Each row has a name. Each piece below is followed by the name of the row it came from, unless a question asks for something else. Each question is about the rows just above it. Places in a row count from 1.

-43.5  13.6 -40.8  52.0  Z614
 49.6 -18.1  48.5 -60.7  Z789
 12.8  -4.1  13.9 -15.4  Z607
-35.8  10.5 -33.3  42.7  Z588
 50.5 -18.5  49.3 -61.8  Z855
 45.3 -16.3  44.3 -55.4  Z697
-27.3   7.5 -25.2  32.6  Z300
-10.2   2.7  -9.1  12.4  Z207
 44.3  19.4 -54.0  68.2  Z149
-70.9  25.8 -68.2  85.5  Z130
-38.1  11.4 -35.5  45.4  Z461
The one value in Z697 and Z149: -> 44.3
Where does  13.9 -15.4 start? Give its row and place. -> Z607, 3
Does one of the named rows hold  52.0 -40.8 side by side, in this order? -> no

 58.2   1.9  -8.0 -83.1  61.3 -48.6  12.4  15.0 -35.1 -19.5 -14.2  -5.3  52.0   0.0 -46.7 -23.5 -14.7  14.6  66.7 -78.7 -38.5 -29.7 -73.9 -64.6  79.3 -12.1 -25.6  26.7  47.1  -9.6   4.6 -40.2  29.4  59.4 -10.1  40.7  20.0  11.4 -18.0  32.2 -31.5  -6.0  38.3 -21.8 : Z25
 53.4   2.6  -4.1 -83.0  65.5 -49.4  16.8   6.2 -41.0 -18.1 -10.2   0.7  48.8  -7.9 -49.2 -19.2 -21.8  20.4  65.0 -77.7 -31.9 -24.8 -81.8 -63.0  75.5 -11.9 -18.7  29.7  49.8  -2.7   5.9 -41.2  24.6  62.6 -10.1  29.2  18.1   6.1 -18.6  38.1 -24.1  -8.1  43.0 -23.0 : Z348
-76.4 -59.4  17.7  39.6 -27.0 -26.9  -8.1 -33.5 -35.4 -56.4 -11.0   4.7  36.7 -15.2 -18.0 -10.9   7.3   5.5   2.2   2.3 -50.5  57.3 -21.4 -23.9 -48.8  21.4  -1.5 -33.3 -31.3 -21.8 -20.1  57.5  10.2  37.5   1.8  22.2  19.7  31.1 -28.9 -18.2 -44.4 -47.3 -10.4  54.9 : Z642
 27.3   5.4   7.6  -3.5  -5.8  10.9  -8.1   2.0  -8.7  -1.4 -28.2  -5.2   3.0  -5.3 -11.4   1.4 -12.1  -6.1  -5.6   7.9  -5.7   2.8  15.8  -4.5  13.7  12.2   7.7  -9.1   0.8  -2.3  -5.7  -4.6  -1.3   9.5   1.0   2.8  -0.9  -3.8  -5.7   0.5  -8.1 -15.1   5.0   4.5 : Z497
 27.3   5.4   7.6  -3.5  -5.8  10.9  -8.1   2.0  -8.7  -1.4 -28.2  -5.2   3.0  -5.3 -11.4   1.4 -12.1  -6.1  -5.6   7.9  -5.7   2.8  15.8  -4.5  13.7  12.2   7.7  -9.1   0.8  -2.3  -5.7  -4.6  -1.3   9.5   1.0   2.8  -0.9  -9.1  -6.3   5.1  -6.8  -9.0   0.7   6.5 : Z94
-17.2   7.2 -10.8 -21.2 -13.6  -5.0  24.3  -6.4  -7.6 -10.3  -9.4  -4.8   9.8  21.1 -21.8   8.5 -15.0  15.5  21.5  -9.9  24.9 -35.6   4.2  20.1  -1.1  22.5 -14.8   1.3  25.3 -31.6  -4.9  25.7  18.1  18.5   5.9  16.8  -0.8 -11.9 -14.8  23.2   8.2 -15.0  -2.9   9.0 : Z566
 53.0   2.6  -1.0 -80.9  66.7 -50.5  15.0   2.3 -38.0 -20.5  -9.1   4.0  46.4  -5.9 -49.0 -17.7 -21.5  22.1  62.1 -77.9 -33.0 -22.4 -82.4 -59.5 -22.3 -12.9 -20.2  28.0  52.4  -2.6   4.5 -40.5  27.5  64.2 -11.7  30.3  19.6   5.2 -18.8  35.3 -22.4  -6.3  46.3 -20.6 : Z850
Which entry of Z348 is missing from -10.2  75.5  16.8  29.7 -23.0  38.1 -24.1  -4.1 -77.7  -8.1  -7.9 -18.6  -2.7 -49.4 -10.1  20.4  49.8   6.1 -18.7  53.4 -81.8  65.0 -21.8   5.9   2.6 -11.9 -41.2 -31.9 -18.1   6.2  18.1 -63.0  43.0 -24.8  65.5 -19.2 -83.0  29.2  62.6 -49.2 -41.0   0.7  48.8? -> 24.6
Is -9.6 47.1 printed in one of the named rows, side by side and in this order? -> no
Among the named rows, does one hold   0.5  -8.2 -15.1   5.0 next to each other, in this order? -> no

